Each path below is one point turned by a fixed rotation once a step. After each direction that follows a path, write how fast that rotation turns it, in deg/step (0 if it stays still).
Each turn is a multiple of 5 degrees from 10 to 175, or 0.
Each row of a path follows its step; steps can be skipped.
path 1
step 3: [  9  21  30 -31  10 -29 -26  -5  -2 -23  -2  -3 -19 -37 -20 -40  -1  20
 -19 -35 -26  37  -4 -11  22  -2   2 -19  28   7  20  -1  21  -8 -44 -28
  23  -2 -26 -24  13 -17  30 -21 -31  23   4  17  21  38 -10  -8  -6   9
 -38  -1   1 -44 -17]
step 7: [-27 -22  14   4 -49  13 -13   4   4  -8 -24 -29  34  25  32 -17   2  -3
 -26  -4 -37   7   8  -1  22 -67   2   4 -43 -14  -6  -9  60  22  23   0
 -30 -28  11   5  -9 -18 -17  -7 -21  15  -3 -12  -6 -11 -22  13 -20  26
  -4 -15  20 -16 -10]
step 8: [ 11  17  40 -32 -13   7  20  24 -26   8 -24 -15  -7  13  -7  -1 -38   3
   2 -20 -40  13  27  29  18   7  -1  12  -1 -32   9  10  28  14   3  26
  33  -3  25   0  17 -43  40   0 -17   6 -15 -12   6 -11  14  23  12 -69
 -20 -38 -18  -7   5]
step 11: [ 12  10  42 -24  -4 -34 -32  -1 -17 -26 -14   7 -13 -13  22  -1 -51 -12
  -7 -40  16 -24  22 -20  18  25  13   4 -12  16 -11  35   5  24 -10  32
  26 -22  17   2  -9  -1  35  18   6  44  13   6  15  -4  14  12  -1 -13
 -40 -32 -26 -35  19]
step 15: [ -8  -4  -6 -29  -8 -10   8 -31   6 -27  18  25  20   9 -13 -26  25 -31
 -15  -6 -20 -27 -12  34  -8 -37 -30 -35 -35   1  -7 -36  23  33  24   3
  16  -6 -37 -30  22   0   0   4 -27  29  42 -11   6  36 -24   8 -19   3
  -7 -38  -8  30   2]
step 16: [-38  -3  41 -15 -34   4  26 -26  20 -26 -39  -4 -29 -31  23 -15 -20   2
  19 -36 -21  33  18 -21  42 -36 -42  15 -12   6  17   9  39  14  -2   5
   2   1   5 -23  21  -3 -24  -6  -7 -10 -18  -4 -15  10  -9  43  34  17
 -29 -13 -14  -2   0]
step 21: [ -8  16  45   3  23  -6  36   7  18  -2  -2   0  -3   3  29  19  -7 -18
  15 -27 -29  18  -5  36  -3 -30   4 -37  12  23 -30 -11  33  14  20 -10
 -33 -13 -18 -18  13 -29  43 -15 -27  56 -28  -4   1   6 -44 -12 -23 -10
 -21 -21  -7   1 -17]
step 24: [-13   0  -2  -9  -3  10 -18 -20  -2 -12  22 -14  -7   3  23  -3 -28  -9
 -35  -9   6  27  19  15  44 -35 -19 -20   7  29 -31 -15  37  16  46  29
  -5 -10  -9  -7  26 -36  24  23 -23  33  22 -10 -21 -25   3  40 -21  -8
 -42 -25  11  14 -17]
Directions:
[ 10   7  -6   8   4  -9 -11   6  -2   1   4  -4  -7   6   3  -9   6  -2
   2  -1  -2  -7  -5  -1   7   3   2   8   5   0  -4  -9   2   3  -9   9
   4  -3  -1  -2  15   5  15  -6  -5  -1   1   2   3   8  -7   1   2   3
   9   2   2   5   2] | 125
[  5   1  -2  -6   5   4   3  -1  -3  14   2   0  -3  -7   9  -1  13   0
  -3   0   2  -2   2  -4   5   0   2  -8   8  -6   2  -5   3   7  -1  -8
   0 -11  -7   4   3  -9  -4   9   7   7  10  -5   9   4   7 -13   5   4
  -2  -2  -7   4  -6] | 125
[  4  -1   3   4  -9   3   1   2   1   2   1  -4   2  -3   5 -13   2   8
  10  -5   2   5  -1  -7   4  -3   5  -1 -15   6   1  -3  -4 -11  -5 -12
   9  -8 -11  -4   5   4 -11 -12   4  -8   1   4   0  -6  -1   0   5   5
   0  -2   6   0  -3] | 115
[ 1  4  6  1 -8  8 21  1  6 -9 10 -5 -9 -4  3 -2  7  3  5  5  1  2 -4  4
  1  5 -5  2  3 -9  4 -1 -6 -4 -1 -3 -2  7  8 10  8 -9  8 -4  1 -7 -4 -2
  9 -3 -1  3 -4  2  1 -2 -7  0  5] | 170
[  1  -7  -1   7  13  10   3  -8   1 -10   1   0  -1   3   6 -12   1   0
  -5  -3  -2  -5  -3   1   4  -6   5  -9   8   4   0  -1  -4  -7   3   3
   7   9  -8   6 -11  -6   2  -9  -2   7  -2  10  -2  11   8   4  -4  -7
   2  -1  -3   6  -4] | 120
[  9  -2   7   1   6   5   1   6  -2  -1   1  -3  -9  -3   6  10   0  -3
  -4  -1   4   2   7  -2 -11  -2   8   1   4   9  -6   0  -3   5  -8 -10
   3   3  -7   1  -6  12  15  -4   8   5  -1  -2  -5 -11  -2  -5  -8   0
  -2 -10   3  -4   9] | 35
path 2
step 2: [ 26 -23  -7 -29 -16 -17   9 -29  -8   7   8  15  26   7  -5 -11  -4  -2
 -27  10  -4   1  30  -8   2 -27 -37   0  48  -9 -29 -37  14  17  -7  14
  30 -12  40  -7 -41 -13   3 -15 -53 -27 -33  23  -2 -18  14  -2 -35  -3
 -31 -26  -3   9 -16]
step 3: [-53   3  20   2   6  -9  16  -8  -4  12 -12  -2  -7  18  -4  26  14  -9
  31  -9  -4  -6  -8 -15  -4  46  39   3  -1  -4 -35  21  -5 -11 -31  32
 -23  29 -25  -9  -2  10  26  27 -26  19 -12   1  29 -20 -23 -16 -10  17
 -18  42  16 -38  50]
step 4: [ -9  -7 -45  19  26  14 -39  21 -26 -23  -6  16  23  -1 -10   4  21   5
  -5  16 -14   1 -13  10 -38 -18 -26  -8  34  43 -14 -27  25  11  20 -11
   6  14   8 -12 -21 -17  33 -17   0 -19 -20  27 -20  12 -14  -6  43 -12
 -23 -62  -9  -4   6]
step 6: [-22 -23 -43 -29   4 -24  25  -6 -13 -44 -36   7  24  12 -15 -23  -1  -4
  -9 -16 -27 -10   2  21  20  35  -9  24  25  10  22 -37  -7 -29  44 -19
  -6 -26  22  -7  -2 -24   2  -9 -24  15   9  37  23  26  -5   1  14   8
 -12 -13 -18  31  32]
step 10: [ -5  -1 -59  -6  -5   5 -26   4  13 -33  22  -2   1  10 -28   8   5 -21
  28 -15  -6  27   6  34   0   1 -22  15  52   7 -22  -4 -79 -12  18  -6
   1  13 -12  21 -30  -1  38  -1 -16  13   3 -27  24 -19  -5  -5 -24   5
   9  12  25 -14  12]
step 12: [-14  51 -25  -3  -8  -5  19  25 -21  -7  -9   5 -22  -6  -6  -8  -6  -8
 -14   2 -17   9  13  -2 -10  22 -21   9  21 -13   6 -29   9 -10  36   9
 -10  14 -61 -43  10   2  29 -10 -55 -14 -44 -19  20 -51   7 -17 -35   3
  -1   5   6  -5   0]
step 15: [ 19 -28 -25  -8   5   3  14 -20   0  17  -5   1  16  -9 -11 -28  -2 -29
 -26  22 -20  -9   5  15 -25   0   4  17  56  40  17 -36   5   6 -54 -20
   6 -11  27  19  22 -35  13  14  -7 -21  29  -9  11 -12 -16 -12  17 -16
 -44  -3  13 -36  35]
step 24: [-55  -7   3   2  22 -28  11 -37  -1 -15 -22 -17 -30  11 -30 -12  12   0
  31  19 -59  -3  -5 -16 -24  35   2  19  -5  37 -11 -20   0   5 -20  20
 -11  -9  15 -32  -7 -32  -6  25   3 -15  12   4   9   2  -2  -1  34 -13
 -23  42 -23   0 -34]
Directions:
[ -2  12   5   8   8  -4 -11  -2   7   1  -1 -11   4   2   1  -4  -7   0
   2   6   5  -4   4   3  10   2   3  -7   7 -10  -5   9  10  10   9  -2
   5  -7   9  -2  -4  -7  -6  -5   2   2  -1  -3  -5  -8  -4  -1   2   0
 -11  -3  -2   3   5] | 160
[  1  -9  13   3  14   9   6  -9  -4  -2   0   3  -3 -10  -4   7  -4  -5
   7  -5  -4   2   9  -2   5  -8   2 -10  -4   0  -5  -5   1   6  10   6
  -4   4  -4   8   9   1   1   7   0  -4  10  -1   9  -5  -1  -1   1  -4
  -7   1  -6   2  -1] | 170
[ -9   8  -2   1  -1   6  -7  -3   8  -4  -5  -8  -3  -5   0  -7  11  -4
   4  -6 -10  16   3  -1  -3  -4   5  -5  -1   0   0  -2  -8  -3   3   9
   6  -2   1  -9  -1  -7   0   2  -7  -6  -5   1   2   1  10  -2  -3   7
   8 -10  -7  11   1] | 175
[  0  -1   7 -10  -7   8  -1   1   6  -1   0   1  -1   1  -7   0   4   3
  12   9   2  -4   5   2   7  -8  10   5  12  -4   4   3  -2  -2  -7 -12
  -2   4   5   2   1   5   7  -1  -3  -8  11  -4  -1 -10   4  -3 -11  10
   0  -8   4  -7  -5] | 140
[ -3  -1   3  -4  -2   4  -1  -4  -4   3   7   6  -2  14   4 -12   4  -5
  10  -3   1 -11   4 -11  -2   7  -6   2  -6  -9 -14   3  12  -7   5   7
   7  -5  -5  -6   2   2   2   5   1 -11   0   1   1   4   4  -1   0  -1
   1  -6   4  -8  -2] | 70
[ -4  -2 -11  -4   1  -3  -8   0   2  -2   1  -8   3  11  -4   2   0   5
   4   4   6  11 -11  -9  -2  -9   7  -8   6   5  -1   4   2   7  -3  11
   0   3  -3   0  12  -1   0   0   3   4   2  -1  10   6   1   5   7  -1
  -9  -3   2 -12 -10] | 70
[ 11  -4   4   5   5   0   3  -6   2  -5  -8  -3  -3   1  -5  -7   6   1
   0   3   5   0  -9  16 -13   4   7  -2  -6   2  -8   8  13  -6  -6   4
  -3   6   6  -3   1  -2  -7   2   3   0   1  -7  12  -3  -4  -2 -10   3
   7   2   6   3   0] | 175
